In the rows, zero is written as 128.
Families of rows that turns and mirrors carry onto each other, the same ones carrying the whole set onto itself: the rest of each named row's family, in list order
6 families of 3 rows
salib: [116 128  99 158 131 143  95 140 114  92 112 149 100 107 149 134 128 158
 133 120 101 127 140 136 123 154 107 140 136 132 155 130 148 117 109 131
 155 128 102 111 125 123  97 135 121 126 126 121 190 178 127 131 120 116]
Boboz: [135  62 144 139 138 134 132 110 131 112 161 111 119 153 121 119 154 103
 118 147 120 145 104 146 105 139 138 126 142 136 124 127 139 141 158 157
 122 135 158 145 161 119 112 135 101 134  89 124 122 116 130 130 111 130]
bek: [151 117  73 136 119 158 174 144 125 129 130 150 142 118 157 134 129 111
 144 148 106 134 107  96 144 150  98 110 140 116 143 129 131 128 146 118
 160 139 110 145 130 132  89 123 144 118 125 106 149 151 146 152 133 118]
geno: [132  98 109 124 110 146 178 131 118 135 129 149 126 113 144 118 120 130
 145 133 123 169 101 104 167 133 110 116 114 119 129 149 115 153 117 125
 147 153  87 133 123 148  91 119 133 122 140 123  84 133 157 142 117 129]
repe: [127 115 111 140 136 122 116 137 137 109 124 135  98 114 128 125 132 158
 146 102 120 160 121 135 124 129 153 166 108 135 139 126 100 143 117  90
 131 138 134  81  96 146 132 117 127 102 147 107 164 150 109 118 105 117]
vil: [118 116 142 133 132 122 132 122 111 106 153 104  90 152 129 124 151 109
 140 122 112 160 134 141  97 123 157 136 113 135 105 122 106 147 147  96
 108 116 180 104 114 130 102 107 121 111 125 121 135 154 112 124 105 143]
rem: [164  61 110 131 129 137 151 133 153 127 131 136 139 122 120 118 133 126
 134 138 129 153  69 124 144 150 123 138 135 129 137 130 129 142 145 150
 148 155 122 132 156 134 143 144 117 132 114 107 138 105 147 140 117 109]
gar: [ 98 109 157 137 119 140 138 110  90 111 149 118  95 143 141 111 141 117
 127 133 109 166 140 136 119 125 131 110 118 132 110 144 132 146 123 139
 122 126 127 136 136 128  59 114 112 131 115 149  84 153 144 131 112 154]
guv: [116 102 108 120 116 145  98 118 159 101 117 163 104 128 132 128 120 141
 126  98 148 109 129 157 153 135 129 151 136 133 135 139 158 140 106 111
 160 159 117 109 118 141 114 146 123 147 151 117 164 158 107 104 110  95]
bam: [129  62 130 151 144 128  90 118 144 101 134 134 110 120 116 120 141 158
 118 121 127 145 109 160 116 145 136 157 136 140 152 130 143 135 122 155
 137 148 122 112 147 124 137 148  95 130 105 115 159 125 121 119 107 109]
divu: [113 122 126 155 136 156 135 119 107 105 151 117 110 149 155 132 145 106
 118 145  87 126 148 121 100 135 122 111 150 127 128 124 150 118 148 140
 132 116 155 146 142 125  48 114 123 122 106 130 138 165 127 133 123 143]
sedo: [156 117 113 122 125 133 180 142 136 131 129 121 118 137 130 124 134 111
 156 121 114 170  88 101 138 128 143 138 112 124 110 120  91 147 145  92
 128 136 153 105 116 151 118 110 146 112 147 105 131 129 136 137 116 129]
Daf: [ 97 104 127 142 117 128 100 126 103 102 122 153  90 100 136 116 127 168
 134 113 125 165 138 150 143 138 121 139 106 134 143 151 128 148  90 124
 143 144  76 106 115 131 100 130 112 122 135 137 126 165 135 128 106 127]
rilug: [104 117 112 125 134 120  85 136 103 126 118 138  99 118 137 143 118 157
 124 116 136 116 139 142 137 124 118 166 150 121 154 106 144 160 115 104
 144 133 101  99  93 140  83 115 120 136 112 140 162 125 126 122 145  90]
kenu: [108 120 137 118 127 124 116 124  83 134 142 105 100 156 141 140 134 103
 122 140 127 118 139 140 120 120 121 136 154 119 119 102 146 163 150 110
 123 113 145 128 113 131  54 108 123 147  93 157 129 123 137 133 150 116]
nibe: [107 105 142 116 113 149 116  97 134 103 148 126  98 173 135 122 145  87
 116 124 136 110 143 162 122 127 141 120 144 134  97 134 164 143 140 120
 130 132 171 138 134 129  80 134 118 155 125 136 129 159 112 106 108 129]
zigel: [152 102 107 100 104 159 172 122 162 129 123 145 132 150 137 123 122  88
 138 121 144 120  94 118 168 133 120 119 141 119 105 137 148 146 141 112
 156 157 141 142 134 150 101 138 146 154 149 116 124 133 139 122 121 110]
Zim: [141 119 104 111 123 131 152 146 111 154 113 127 127 133 141 139 113 120
 139 133 132 126  99 104 162 126 106 143 152 111 129 101 132 162 140 105
 147 137 112 122 111 153  75 112 143 145 121 135 135  99 156 139 160  99]

The rest of the family of repe: vil, sedo
The rest of the family of Boboz: rem, bam
The rest of the family of zigel: guv, nibe
The rest of the family of divu: salib, bek

